Each path below is one point turned by a fixed rotation once a step. After each direction that follows a path, write how fast that rotation turns it, in degrees per step (0 if it stays still).
Each turn is a multiple of 5 degrees from 10 to 175, or 0.
Each row of a path follows its step; steps can be skipped.

step 1: [ -7 -20  22  -4  11 -12  -1 -10  -2  -4  -6 -28  -9   4  -4  -1 -17  -6
  -2   0   0  19  -7  23  -8  19 -17  -9   2 -17  -8  17  27  10   8   8
  14 -13  19  -4  16 -18   6   2 -11   4  23   2  12   6   6   2  11  -4
  -2   3 -20 -24 -11 -15  37  22  35  11 -31   8  26  -1  -2   6  -9   0]
step 2: [ 21  -7 -11 -11 -10  -8  -8   5 -13  22  -1   6   8  16  14 -16   5   4
  18  -4 -19   0 -48  33 -22  -7  -9   4   7  10 -12  24   0   2  12   2
  19  -5   8  -5  -1  -3  17  -8 -11 -20   8  15  -4 -10 -14  32   2   7
  -2 -25  36   2   5  -9  -7   4  18   8  18   8  -1   7  21  -4 -13 -13]
step 6: [  0 -16 -15 -14  24 -23   2   8  24  -2 -36  14  14 -10   4  10 -11   2
 -17  -9  14 -19  -4   1  20 -18 -11  27  12  -1 -25  -1  12  14   3   1
   2   2 -17 -11  -1   2  -3 -13 -11  14  12   1  -6   9   8  -8   2  11
 -16   1   8   4   9  -6 -16  39   0  24 -11 -28 -25 -10 -24 -10 -12 -10]
step 13: [  1 -25  -8  15  -1 -14 -21 -15  -5   8   3  15 -21  -1  17   6   4  13
  -2  -1  23   3  13   3  11  -1   9   9   7  -3  25 -19  -6   5  18 -11
   6  -7 -13 -11  10  -7  35  -8   1  11 -20 -24  13  -9 -13  14   4  -5
 -19 -27  15  20 -16   1   6  19 -17  -5   8  22 -20  19 -10  -4 -35  15]
step 14: [ -4   9   8 -30   3  -1 -14 -12  26  -4  -3  -1  19   3 -26   7  11  14
   2  20  26   6 -17  -9  44  15  12   7  -3 -15  12  -9  13  21  -8   3
  29   1 -13  -9 -16  -4  -6 -17 -19  -1   6 -20 -22  -1  27  -1  14  20
 -12 -10   9  -5 -22  -5  -9  -6  15  -6 -19  -5  -3   1 -11  -3  -9   4]
step 18: [ 29  -2  -4  -5  -3  13 -22  10 -23  -4 -14  13  20   3 -34  -4  11 -17
   7   2  -6  22  -1  21 -34 -10 -14   1   1  -3  -1  -5  34  29  -1 -12
  17 -11 -21  15  -8  -1 -10 -12   2   6 -26  -4  15  -6 -12  16  15   3
   5 -15   4 -10  11   8  23  10   6   1  -8  14   8   0  14  28   3   7]
step 19: [ 10   5 -15 -29  46 -22 -12  -6  17  17  18 -12 -10  -4  -7   4 -20 -16
  30  -4   2  -6 -19   8  -1 -14 -12 -19  23 -14   0  19   9   3  23 -14
 -23   9   1  12  19  -7 -15  -5  -8   1  11   9 -11  10   3  28   8 -11
 -18  -6  -1 -13  -1  -8  20  -1  -5  12  -8  25   1  -8   2  -2   8  12]
step 20: [ -9 -13   9  14  16   2  15  -3  -6   6  12 -13  12 -18  10  -4  -3  -6
   0 -13  19  12 -15  11 -17  -7   4  19  -2   8   9   5  13   4  -2  25
  -2  -9 -22 -19   8 -25  22  -5 -15 -15  -1  23  -8 -20 -13  26   8 -23
   7 -15  -5  -2   3 -26  -1  15  31 -17   0   2  24 -27  15 -27 -12  15]
[ 1 -7  0  4 -4 -1  2  5  1 -3 -2 -2  0 -2  3  3 -4 -3  0  1  0  3 -2  2
  5 -3 -1  5  1  0  2 -1 -6  1 -1 -6 -1 -4  2 -2  1  1 -2 -3  2 -1  4 -1
 -4  2  2 -5  6  1  0 -5  7  3 -5 -1  0  5  1  1 11  1  2 -7  4 -4  0  3] -> 100
[ 0  2  2 -4  1  2 -1 -1  6  2  1 -2  0  1 -1 -5 -3  5  6  3 -5  1 -3  2
  4 -2 -4 -6  3  1  8  1  1  3  5  1  3  5 -2 -6 -5  1  1  5  3  1 -1  3
  3  0  3 -9  3 -2  3  3  0  1  0 -6  1 -2 -3 -2  4  0 -5 -2  5  1  5  1] -> 155
[-5 -2  2  3 -2  0  5 -1  3 -7 -8  0  1 -2 -6 -2  2 -4 -8 -2  5 -4 -1 -1
 -5  1 -1  1 -3  2  0  2  6  0  8  2  0  1 -2 -4 -1 -4 -3 -4 -2  2  1 -1
 -3  4  5 -3 -2 -2  6  3 -6  3  1  0  3  1  4 -4  2 -1 -1 -4  4  2 -3 -2] -> 130
[  0  -4   1   0   0   2  -2   3   0   2   2   7   3   0  -2  -3   2  -2
   1  -1   2  -2  -2   0  -1   0   1  -2   5  -2  -2  -8  -2  -3  -2   6
   3   2  -8   2  -5   1  -4  -2   1  -3   5   3   0 -10   4  -2   5   7
   5   1   0  -3   2  -4  -1   6   2  -3  -2  -5   7   0   1   3  -2   1] -> 175
[ 6 -3  0  4 -2  0  0 -3 -1 -4  6 -1  4 -1  4  4 -4  1  3 -6  2 -3 -4 -1
 -4 -2  0 -2  3 -2  2 -5  0  3  1  0 -5 -3  7 -4 -5  1 -3  2 -5  0 -4  6
  1  1  3  4  4 -2  3 -2 -4 -5 -1 -4  0 -4  4  5  1  5  2  5  3  1 -5 -5] -> 40

step 2: [-19 -10  11  21   4  -3   6 -20  10  15  20  -7  -1   9  22   4   0  29
   0 -22   6  -7  -9 -17   9 -27 -15 -12  -8  11 -19 -28   2  11  -8   2
  25  -5 -17  -8   2   0 -11  -6  17  -8  -6  -2  21  -2 -16   5   4   8
  -8   4  13  -9   6 -15  -9  -7  -9  -7   3  -6  21  19  31  25   8  25]
step 5: [-12  14   7   1  -9 -17  -3  14   4  -9 -15   1   7  15  31 -10  -8 -13
  -4  -1  -7   5 -12 -12   5 -23  19  12  17  -5  -5   2  13 -15   5  14
  -9   7  15   1 -11   9  -9 -20  11 -27  20 -16   2 -10  -9 -27 -16  13
   4  26   8   5 -17  10 -30  -6   1   0  15   1  15  11 -14 -13  29  25]
step 9: [ 24  23   7  -2  16 -35  -3  -1  11 -10 -24  17   2  17   1 -15  -6  11
  -9 -28  10 -15  -6 -13   4  25   7  -5 -18 -16   1   1 -14   9  17   3
  -6  -5  10  14  13 -10 -12 -25 -10  10   3  -1  19  -9  -7 -16 -13  17
 -12   8  12  12  -7  -9 -22  26  12   8  -7   1  20   0   4  -2  24  10]
step 11: [ 37   3 -10   1   2   0  -3 -19  -5  -9   3   1  -6  10   3   1  22  -7
  14  -3  -3   4  -1   4  21  -4 -18 -14   2   8 -17  -9  15   3   3  10
  14  11 -14  27 -10 -11   4   0 -10 -23  23 -14  26   1 -20   5 -13   0
   7  14  22  -3 -10  12  -3 -11  27 -11 -26  27 -10 -13  24  11  17  16]
step 12: [ 11  -9   0   4 -20 -13  -2   1  -2   3  10  23  29   5  13  13 -12   5
   8 -29   6  18  -9   1 -15 -11   7 -32   8 -10   5  11 -11   8  -2  -3
  27  10 -15   6  -1   9  16  -2 -14   7  13   5   6  -1   4   8  -7   2
 -30 -16   0 -10  -9  35 -11 -18   7  -3 -12  12 -12  18  23  15  14  27]
step 13: [ -3 -12  -4  -7  -5  -7  -4 -21  -3 -21  16  -4  19  16  14  -3  15 -13
  -5  -9  20 -18 -16  14  16  17  23 -16   8 -15 -13 -23 -20   2   4   1
  10 -35  13  20   0  13  15   0 -13  21  10  22   6   7  -5 -13  -4  -6
 -23 -10   8  12   0   5 -31   6   4 -17 -10   6  14   3   7  19   8  -8]
step 18: [-27   8  -9   1 -16  -7  -5  -6  20 -16  13 -42  -2  21   5  -6   6   7
   4 -25  -4  -2  -3   6   6  -2   2 -10   1  -5 -14 -36 -13   1   7  13
  20   0  18  16  -8  21   6   4   6  26   8  -3  10  -9 -13 -12   0   5
 -27   5  17 -22  -9   0 -24  15 -15 -19   2  -4  17   0  -3  -5  17  -1]
step 20: [ -3  -2   7   2   6  -2   2   5  25  -9 -13  -6 -10   1  23   3   8  -8
   9  13  12 -10   8 -12   4  -9  20  18  -3  20  -1  -7  25   5   6  14
  10  -3  -5   6  14  13 -21   4 -12 -10  -9  -3  25  -7   4  -9  -9  -1
   4 -17   6  -5 -31   9   5  -6   4 -23  29   5  25 -19   8  31  35  24]
[-8 -2 -2  3  2 -2 -3  1  1  3  1  5  3 -1 -1 -6 -6 -5  1  5  0  0  3  1
  1  2 -2  2 -6 -5 -5 -8  2  1  0 -7  5  3 -3 -1  3  0  1  1 -3  3 -2  3
  0  0  2  3 -1 -5 -3  2 -1  3 -1 -1 -1  7 -1 -1 -2 -5  7  0  5  5 -1  0] -> 65
[ 3  4  1 -4  0 -1 -3 -2  1  4  4 -1 -4 -9 -3 -2  2  8  4 -3  2  2  1  3
 -1  5  0  7 -3  1 -2  4 -3  8  5 -2  3  0 -6 -3 -1 -4  0  3  3  0  3 -3
 -2 -1  3 -2 -1  1 -2  4  6  0 -1 -5 -3  1 -2 -1  2 -5  1  3  1 -5  3 -5] -> 45
[ 6 -3 -2 -6  5  4 -5  2  0 -5  6 -6  2  3 -1 -2  3 -5  2 -3 -9  0  1 -1
  0  5 -3  1 -8 -4  4 -5 -2  0  3  4 -1  0 -2  6  2  1 -2  6 -3 -3  0 -2
 -3  0 -5  0 -1  1  5  1  0 -1  5  1 -1  6  1 -1  1  4 -1  1  1  1 -3 -3] -> 145
[-9 -1  2  2 -1 -2  3 -2 -3 -4  0  0  2 -1 -2  2  4  3  3 -3 -3 -6 -7 -6
 -1 -7  3  2 -2 -4 -4  4  2  0  5  0  1 -5  1  0 -1  5 -2  0  0  3 -2  0
 -1  1 -2 -2  1  2 -1  5  4  9  6  2  0  5  2  6 -3  1  4  0 -2 -4 -1 -1] -> 90
[ -1   1   7  -3   3   1   0   4  -1   3   2   3   0  -1  -2 -12   3   2
  -3   3   9  -3   2   0  -2 -10  -1  -1   0  -4   2  -1  -5  -3  -6   1
   1   2   2  -2  -2  -2  -1  -1   1  -8  -2  -2  -4   0  -1  -2  -1   4
   3   2  -1  -1   6  -4  -1   0  -1  -1  -4   0   0   4   1   1  -4   4] -> 10
[ 0  1  2 -8 -5  0 -2  7  3 -3 -3  0 -1  4  0 -3  0  3  4  3  0  2  4 -1
  1 -6 -2  3  2 -3 -2  1  0 -1  1 -1  4  3  0  3  3  2  1  3 -1  5  3 -4
 -1 -6  2  1 -1  3 -1 -7 -2 -6  4  6  6  1  0  4  0 -4  2  0 -6 -1  9 -1] -> 170

step 2: [ -7  -9 -19  14 -24  28 -12  -6  26   5   8 -30  -2   8   2  18  14   7
  -2  -5 -13  15  23 -12  -1 -15 -29  18  -4   7 -14  -2  12  -4   1   6
   4  -8   1   0   7   9  13   6  21  -2 -18  11 -13  -3   5  -8   5  21
  -7  26  -6   3 -10  -5  -4 -13  23  41   3  10  -6   6  -9   8  17 -12]
step 4: [ -1   4 -15  -3  17 -20  14 -14  16 -28   4  10   6  10 -21  34 -21  14
  -5   1  -7 -12  -6   0   5 -19  -8 -12  -1  -9   7   7  14 -21   1   2
 -19 -16   4   9  19  -4  -3  -1 -22   2 -17  -6   7  -4  -8  16  11   1
  10 -19  -9   9 -21  11  -9   0 -10 -26 -15  21  26  24  22   7  -4   1]
step 5: [ 21  -6   0  -2   7 -15  -7   2   0 -20   1  12  18  -9  -3  21  12   3
 -13  -4   8   8  21 -14 -12 -13  13   9  -9 -11   3   4   6   0  14 -25
  31  -8  13 -10  14  -5 -12   0   3 -21   0   4  -7  10  18  14 -45  -8
 -17  -1  -1 -13 -18  14   1 -15  -5 -10 -19  34   5 -17   9  13  18  -9]
step 6: [ -5  20  12   7   0  -4  -7  -4 -11 -12  12   0 -27  -1  21  12   0   4
  -4  15  24  -7   8  21   3  -8   6  -7  -3   4  -1  22  25  10 -10 -34
  13  10   4 -15  26  -5  -6  14  14   0  25   3  -5  11 -10 -26  -8 -11
  -7  -6  45  18   7  -4   6   3  11  22  -8   7   4 -15  -2  -2  14   8]
step 10: [  9  -6 -17   5   3 -21  26  -6  17   4 -17 -23  18  -7 -17  11  18  -6
   8  14  -9  17   6   4  -3 -15 -15  22  -7 -20   6 -17   1  30 -27 -22
  12 -20   0   0  -1   3  21 -14   9   9   4  -1 -19  -3   4   0  10 -11
   4   4  23  12  -2  -6  13   6   6   0  14  16 -17  35   3 -13  -1   8]
step 15: [ -9   5   8   4  10  15 -10   8  19 -27  15  -2  -2 -13 -16 -17  13  25
  -3  -3   2  -8 -24 -12  -8 -30 -19  -8 -24 -14  12  15  -1  21  -4 -20
   6  15   1  11  22  21  -1  -2 -18  -1  -6   6  -4  16  -7   9   1  -6
  -8 -33  -8  -1  20  -2  15   0  11  22  15   3  -7 -11  11  28   0   4]
step 17: [-17  18  -4  21  -5 -22  19   1 -28  -6   0  -8   3   5  24  13  19 -17
   7 -20   9   2   2  10  -6  13  10  -8  10   2 -12  24   9  10  -9 -22
  -9  -1 -16   1  16   4  19  -2  -4 -14 -19  -7 -15  -8 -13  17 -19  -6
 -14  25 -13   1  11   6 -16 -15 -27 -25  -9  -2 -12  14   9   7  21   3]
step 19: [  0 -23  -2  -7  13   9   8  -3  -5  -1   4 -16 -10  11  13  18 -22  -5
   0  11  -8   0  -4 -18  -1  -2   9   6  -7 -15 -15  27 -10   4  -5  -1
 -12  -9 -15  -4 -11  21  13 -35  19   3   8  15   0 -17 -22 -23  15 -16
   1  -9  -2  -4  -3  12  35  34  26  -2   3  -3  -2  -6 -26 -15  -6   4]
[ 2 -2  3  6  3 -6  1 -2 -9  0  2  1  0  6  2  0  5 -8  1  5 -3 -3  0 -6
 -3  2  4 -4  3  2  3 -3  1  3 -1 -3 -1  2 -1  3 -7  1  5  2  5 -4  4 -1
  0  2 -3 -6 -2  3  3 -2 -3  2  2  2  6  2  0  0  4  2  1  3  1  5 -2  4] -> 35
[-2 -7  2 -2  6  0  2 -1  2  0  5  2  2 -4 -9  0  2  0  6 -2 -3  4 -3 -1
 -8 -1  0  4  1  3  3 -3  0 -3  1 -1  2 -7  1 -1 -2  6  2  3  0  2  0 -2
 -5 -3 -1 -3  6  1  2 -2  2  1 -7 -1 -1 -4 -2  2  1  5 -3 -2  0  3 -1 -8] -> 130
[-3  3 -2 -6 -4 -7  1 -5 -1 -1  4  3 -2  5  1 -3 -2 -1 -1  2 -3  1 -1  5
 -2 -2 -2  4  1  0  3 -1 -7 -1 -1 -2  1  7  4 -2  0  4  6  5  5  2 -2  4
  0  2  4 -1 -5 -9  0  0  4 -1  1  0  2 -9  2  1 -4 -3 -5  1  3  4  2 -1] -> 70
[ 4  1  2 -3  0  0  1 -4 -2  2  0  4  4  1  5 -2  1  0  2  2 -4  1  2  5
  5  6 -1  1 -6  3 -2  4  0  3 -6 -2  2 -7  0  0 -3  7 -3  3 -3  0  1 -2
 -2 -2 -6 -5  0 -7 -6  2 -3 -5  1  0  2  1 -2 -1  3  0 -3  1 -4 -9 -5 -1] -> 35
[ 4 -5  4  2  3  2  0  0 -1 -1 -6  1  1  2  4 -6  2 -4  2 -3 -7  6 -4  1
 -1  0  2 -5 -7 -3 -2 -4  1 -1  3  0  1  2  7 -3  7 -4 -6  3  2 -1  2 -1
 -2 -1  1  2  2 -5  8 -3  4  0  4 -3 -3  1  0  3  2  2 -4  0  4 -2  2  1] -> 145
[ 0 -5 -1  0  3 -1  5  2 -1 -1  2  0 -1 -2  1  0  0  7 -2  4  2  5  0 -3
 -2  7 -5 -5  0 -4  3 -3 -3  0 -4  1 -5  2  4 -1 -1 -2 -1  2  3 -4 -6 -7
  5  0  3 -1  0 -4 -5  2 -3  4 -7  6 -1  0  3  8 -1  2  4  3 -2 -4  3  2] -> 40
